Some points:
array([ 19,   8, -26, -16, -17,  10, -45,  42, -15,  -3,   8,  16, -65,
        46,  54, -40,   9, -59,  25,  -4, -27,  21,  11,  -8, -56,  13,
        -2, -54,  -5,  21,  -6,  22])
array([-20,  22, -26, -33,  35,   2,   3, -25, -25,  -7, -33,  29,  -4,
        -9, -40,  19,   3,  46,  69, -62, -18, -17,  -1, -18, -12,   0,
       -19,  15,  32,  40, -20,  -4])
array([ 42, -25,   9,  30, -17, -48, -16, -13, -11, -12, -14,  -8,  54,
         6,   3,  10,  -5,  10, -31, -40, -75,   5,  58,  10, -13,  17,
        26,  11,  -8, -32,   6, -56])
array([  4,  49, -13,  31,  47,   8,  19, -18,  99,  28, -19, -31,  -7,
        24,   0, -19,   2,  -9,   5, -40, -97,  -2,  15, -65, -26, -43,
         6,  -8,   8, -34,  54,  18])
array([ 24,  -8, -15, -37,  49, -19,  43, -57,  40,  50,  13, -49, -43,
         2,  33,  24,   4,   9,  31,  71,  -4,   9,   6,  27,  22, -18,
       113,  -1,   3,  17,  96, -21])
array([  0,  33,   8,  18, -20,  53, -30, -16, -38, -23,  27,  13,  -1,
        22, -82,  53,  -1, -66,   3,  15, -31,  11,  11,  12,   7, -10,
        42,  -2, -39,  -3, -20,  25])
array([ 20, -15,  -9,  10,  -8,  51, -58,   0, -53,   8, -10, -85, -58,
        -4,  26,  29,   4,  32,  39,   2,  35,  32, -33,  46,   5, -26,
       -18, -14,  32,  17,  -2, -22])
array([  3,  18, -20, -21, -35, -21,   5,  37,   4,  61,  17,  19,   7,
        -6, -38, -54,  -2, -27,   7,  33,  -2, -42, -23, -65,   2, -11,
        -1,   2, -15,  41,  37, -57])
array([ 35,   3,  52,  10,  -6,  34,  19,  25,  11,  -9,  45,  10,   3,
       -20,  10,  -1, -10, -15,   4,  15,  35, -30, -14,   2, -22, -62,
         0,  13,  21, -88,  -6,   7])
array([-22,   0, -40,  75,  41, -26, -39, -25,  28,  40,  43,  48,  33,
        44,  15,  27,  18,  49,  30,  31,  34, -31, -67,  11, -13,  16,
         9,  25, -32, -30, -10,  33])
array([-24, -28, -56, -41, -26,  22,   9, -59,  -1, -38,  46, -12, -20,
         8,  41,  24, -29,  41, -39, -63,  15, -30,  46,  -9, -24, -24,
       -25,  19, -36,  42,  19,   4])
array([-39,  34,   6,  18,  68,  24,  14,  46,   9,  -7,   7,  -7,  16,
         3,  -3,  -6,  97,  34,   1,  48,   9, -41,  58, -23,  31, -27,
        -3, -12, -20,  20,   6, -13])
array([ -9,   0,  18,  15, -32,   6, -26, -27, -24, -26,   3,  19,  -1,
       -13, -34,  44,  17,  20,  26,  -9, -32, -36, -18, -21, -20, -22,
        10, -19,  -5, -19, -17,  -9])
array([ 19,  24,  25,  13,  14, -32, -21, -31,  -3, -36,  10,  25,   3,
        15,  29,  -3,  21, -14,  15,  10,  52,  -3,  79,  24,  22,  -9,
       -19, -37,  32,  -1,  -7, -55])
array([ 30,  26,  11, -62, -32,  21,  15, -23,  10,  29, -21,  23,  26,
        31, -31,  44, -17, -13,   4, -46,   7,  11, -42,  34,   2, -17,
       -52,  -1, -26, -48,  34, -21])
array([-13,  -8, -25, -27,  22,  -6,  42, -17, -41, -52,  42,  40, -27,
       -42,  37,   0,  28,  14, -13,  20, -85,  19, -50,  50,  37,   5,
       -21,  38,  -9, -24,   1,  -1])
array([ 42,  50, -25, -21,  -2,  10,   8, -38, -23,  13,  -3,  42,  46,
       -57,  12,   4,   0, -35, -23,   4,  27,  -5,  54,  21,  40, -39,
        -7, -31,   6,   0, -62,  40])
array([ 25, -23, -27,   4, -81,   6, -29, -43,  33,   9, -31,  45, -41,
       -18, -14,   1,   2,  44, -32,  45, -16,  47,  11, -54,   6, -41,
       -18,  71, -25,  23, -19,  -1])
array([  4,  26,  59, -35, -14,  -1,  46,  -5,  18,  -3,   2,  33, -37,
        39, -18, -34, -69,  45,  14,  58,  31,   6,  57,  14,   4,  56,
       -24, -22, -15,  14,   7,  32])
array([-42,  62,  35,  12, -20,   1,  47,  18,  21, -26,  21,   5,  45,
         3,  19,  -2, -34,  17, -26, -24,   0,  27, -47,  15, -31, -57,
        28,  -1, -15,  86,   9, -32])
array([ 25, -17, -19, -30,  -5, -26,  40, -23,  15, -34, -38,  17,  30,
        27, -17, -49,  19, -49,  17,  30,  -1, -32, -23,   4,  16,   3,
        32,  13, -19, -19, -62,  15])
array([ -7, -55,  20,  29, -50,  -1,  16, -24,  19,  39, -19, -17, -12,
         9,  21,   4,  22, -82, -25, -20,  23, -37, -18,  36,  18,  33,
       -25,  -1,   4,  68, -17,  14])
array([ 58,  58,  22,  55,  17, -27,  53, -33, -54, -29,  12, -45, -26,
         4, -19, -22,  51,  16, -48, -29,  37,  55, -11, -41,   2,  36,
       -30,  -3, -44,  -4,  45,  17])
array([ -2, -55,   4, -42,  63,   3, -23,  38, -33,  18,  31, -29,  29,
        13,  21,   7, -28, -34,  61, -19,   9,  46, -29, -68,  17,   7,
       -24,  34, -12,  -7,  21, -26])
array([ 75,  32, -23,  -9, -25,   9,  -7,  73,   7, -72, -38,  18,  25,
        -6,  39,   8, -10,  48,  11, -15,  50, -12, -19,  11,  74,  13,
        64, -11,   2,   6, -15,  10])
array([ -3, -46,  -1,  60,  27,  65,  -4,  -7, -15,  -3,   6, -14, -21,
        26, -32,  -7,   9,  -3,   0,   6, -11,  22,  18,   6,   4,   2,
        16,   6,  69,  41, -18, -17])
array([ 36,  -2, -30, -31, -10, -38,  -9,  45,  -1, -51,  25, -56,  -6,
       -13, -13, -28, -26,   0,  -6,  -3,  22, -43,  -6, -29, -64,   9,
        -9,  71,  54,   8,  -3,  16])
array([ -6,  -4, -10,  22, -38, -28,  -5,  33,   2,  -2, -32, -40,  46,
       -29, -25, -13,   9,  11,  15,  44, -35, -37, -15,  40, -30, -13,
       -61, -49,  32,   3,  79,  53])
array([-32,  11,   7,  26,  19,  13,   8, -52,  26, -53, -45, -54,  25,
       -37,  10, -61, -20, -17,  14,  29,  56,  26,   4,  12,  19,   0,
       -40,   2, -45, -31, -43, -16])
array([-30, -21,  49,  47, -33, -33,  52,  27, -22,  40, -24,  33, -44,
       -30,  40,  -9,  -5,   3,  61, -37,  14,  -7,  43,  -5,  28, -12,
        22,  73, -32,   1,   7,  29])
array([-12,   9, -34,   8,  27,   8,   0,  66,  55,  28,  59,   8, -50,
       -37, -59,  -3, -21,  -2,  -8, -43, -28, -23,   4,  56,  48,  48,
       -12, -11, -33, -27, -26, -19])
array([-41,  11,  23, -43, -23,  -8, -91, -43,  -2,  11,  23,  21,   1,
        17,   3, -66,  22,  35,   1, -30, -14,  14, -32,  49,   6,  15,
        55,  -9,   2, -27,  16,  27])
array([ 57, -39,  56, -16,  30,  26,  -9,  18,  82,   6,   1,  45,  24,
       -44,   5,  18,  38,  -4,   9,  13, -20,  26, -35,  15, -65,  79,
         7,   8,   7,  74,  22, -12])
array([-13, -76,  -3,  10, -27, -12,  26,  28,  19, -56, -36,  42,  -2,
        32, -29,   5,  26, -10, -44, -17,  39,   4,   9, -39,  39, -17,
        14, -66,   8, -25,  50,  -4])
array([-49,  11, -56,  -8,  -8,  35,  34,  37, -30,  12, -48,   5,  27,
         9,   4, -21,  28,   2, -17,  11,  38,  21,  52,  38, -90,  20,
        39,  60, -28, -42,  19, -14])
array([ -2, -40, -26,  12, -14,  -8,  48,   6,   4,  66,  34, -22,  10,
         6,   1, -33, -10,  -5,  -6,  12,  -1,  75, -35,  13, -18,   1,
         3, -43,  54,  14, -64, -18])
array([ -4,  -9,   6,  -9,  24, -20, -62,  32,  10,   2,  41, -50,  24,
       -47,  -5,  -4,   2,  42,  16,   1, -23,  36,  26,  -9,  40, -15,
         5,  22, -22,  14,  37,  41])
array([ 23, -34,  30, -38,  44,  80,  12,  -2, -13,  70, -27, -22, -22,
         1,  35, -34,   9,  27, -45, -23,  28, -26, -18, -14,  -1,   7,
        11,  -2,  24,   1, -16,  20])
array([ -39,   -1,   18,  -16,   86, -107,  -11,   32,  -34,   -1,  -51,
         22,  -68,    0,  -62,   20,  -20,    9,  -40,  -13,    9,   -6,
         -3,   20,  -51,  -59,   24,  -22,  -13,    6,  -31,   11])
array([-59,  39,  -6,  22,  18,  16, -28, -21,  -1,  -6, -21,  25,  -8,
       -56,  41,  19, -57, -54, -24,  -4,  33,  21, -28, -47,  22,  45,
        26,   8,  77,  12,  54,   6])
array([ 16,  14,  13,  26,  36,   0, -19,  14, -55,  47, -13,   3,  29,
        39,  26,   6, -35, -28, -54,  39, -42, -14, -17,   1,  34,  19,
       -18,  32,   4,  45,   5,   1])
array([  2, -15,   9, -21, -25,   9,  26,  19, -23, -10,  12, -32,  19,
       -30,  37,  56, -43,  20,   9,  34, -39, -16,   6, -65, -35,  38,
         7, -60, -45, -22, -46,  14])
array([-32,  53,  19, -54, -42, -41,  -3,  16,  34,   4,  20, -50, -23,
        61,  17,  53,  38,  -4, -17,  12,  -2,  10,  -3, -11,  22,  15,
       -29,  30,  32, -40, -60,  -5])
There is one direction along which these points spread out most. Take the direction at right angles to it along which they spread out most. Go by this last direction. How many in every 100 of the points above lie lower along it than each point below? Round to a whole number. More than half of the points above lie lower than the first one.
array([-41,  11,  23, -43, -23,  -8, -91, -43,  -2,  11,  23,  21,   1,
        17,   3, -66,  22,  35,   1, -30, -14,  14, -32,  49,   6,  15,
        55,  -9,   2, -27,  16,  27]) 30
array([ 36,  -2, -30, -31, -10, -38,  -9,  45,  -1, -51,  25, -56,  -6,
       -13, -13, -28, -26,   0,  -6,  -3,  22, -43,  -6, -29, -64,   9,
        -9,  71,  54,   8,  -3,  16]) 51
array([-49,  11, -56,  -8,  -8,  35,  34,  37, -30,  12, -48,   5,  27,
         9,   4, -21,  28,   2, -17,  11,  38,  21,  52,  38, -90,  20,
        39,  60, -28, -42,  19, -14]) 33
array([ 75,  32, -23,  -9, -25,   9,  -7,  73,   7, -72, -38,  18,  25,
        -6,  39,   8, -10,  48,  11, -15,  50, -12, -19,  11,  74,  13,
        64, -11,   2,   6, -15,  10]) 79
array([-13,  -8, -25, -27,  22,  -6,  42, -17, -41, -52,  42,  40, -27,
       -42,  37,   0,  28,  14, -13,  20, -85,  19, -50,  50,  37,   5,
       -21,  38,  -9, -24,   1,  -1]) 26
array([ 16,  14,  13,  26,  36,   0, -19,  14, -55,  47, -13,   3,  29,
        39,  26,   6, -35, -28, -54,  39, -42, -14, -17,   1,  34,  19,
       -18,  32,   4,  45,   5,   1]) 72
array([ 30,  26,  11, -62, -32,  21,  15, -23,  10,  29, -21,  23,  26,
        31, -31,  44, -17, -13,   4, -46,   7,  11, -42,  34,   2, -17,
       -52,  -1, -26, -48,  34, -21]) 44
array([ 42, -25,   9,  30, -17, -48, -16, -13, -11, -12, -14,  -8,  54,
         6,   3,  10,  -5,  10, -31, -40, -75,   5,  58,  10, -13,  17,
        26,  11,  -8, -32,   6, -56]) 9
array([ -39,   -1,   18,  -16,   86, -107,  -11,   32,  -34,   -1,  -51,
         22,  -68,    0,  -62,   20,  -20,    9,  -40,  -13,    9,   -6,
         -3,   20,  -51,  -59,   24,  -22,  -13,    6,  -31,   11]) 2
array([ 25, -23, -27,   4, -81,   6, -29, -43,  33,   9, -31,  45, -41,
       -18, -14,   1,   2,  44, -32,  45, -16,  47,  11, -54,   6, -41,
       -18,  71, -25,  23, -19,  -1]) 56
array([ -3, -46,  -1,  60,  27,  65,  -4,  -7, -15,  -3,   6, -14, -21,
        26, -32,  -7,   9,  -3,   0,   6, -11,  22,  18,   6,   4,   2,
        16,   6,  69,  41, -18, -17]) 88
array([-13, -76,  -3,  10, -27, -12,  26,  28,  19, -56, -36,  42,  -2,
        32, -29,   5,  26, -10, -44, -17,  39,   4,   9, -39,  39, -17,
        14, -66,   8, -25,  50,  -4]) 49
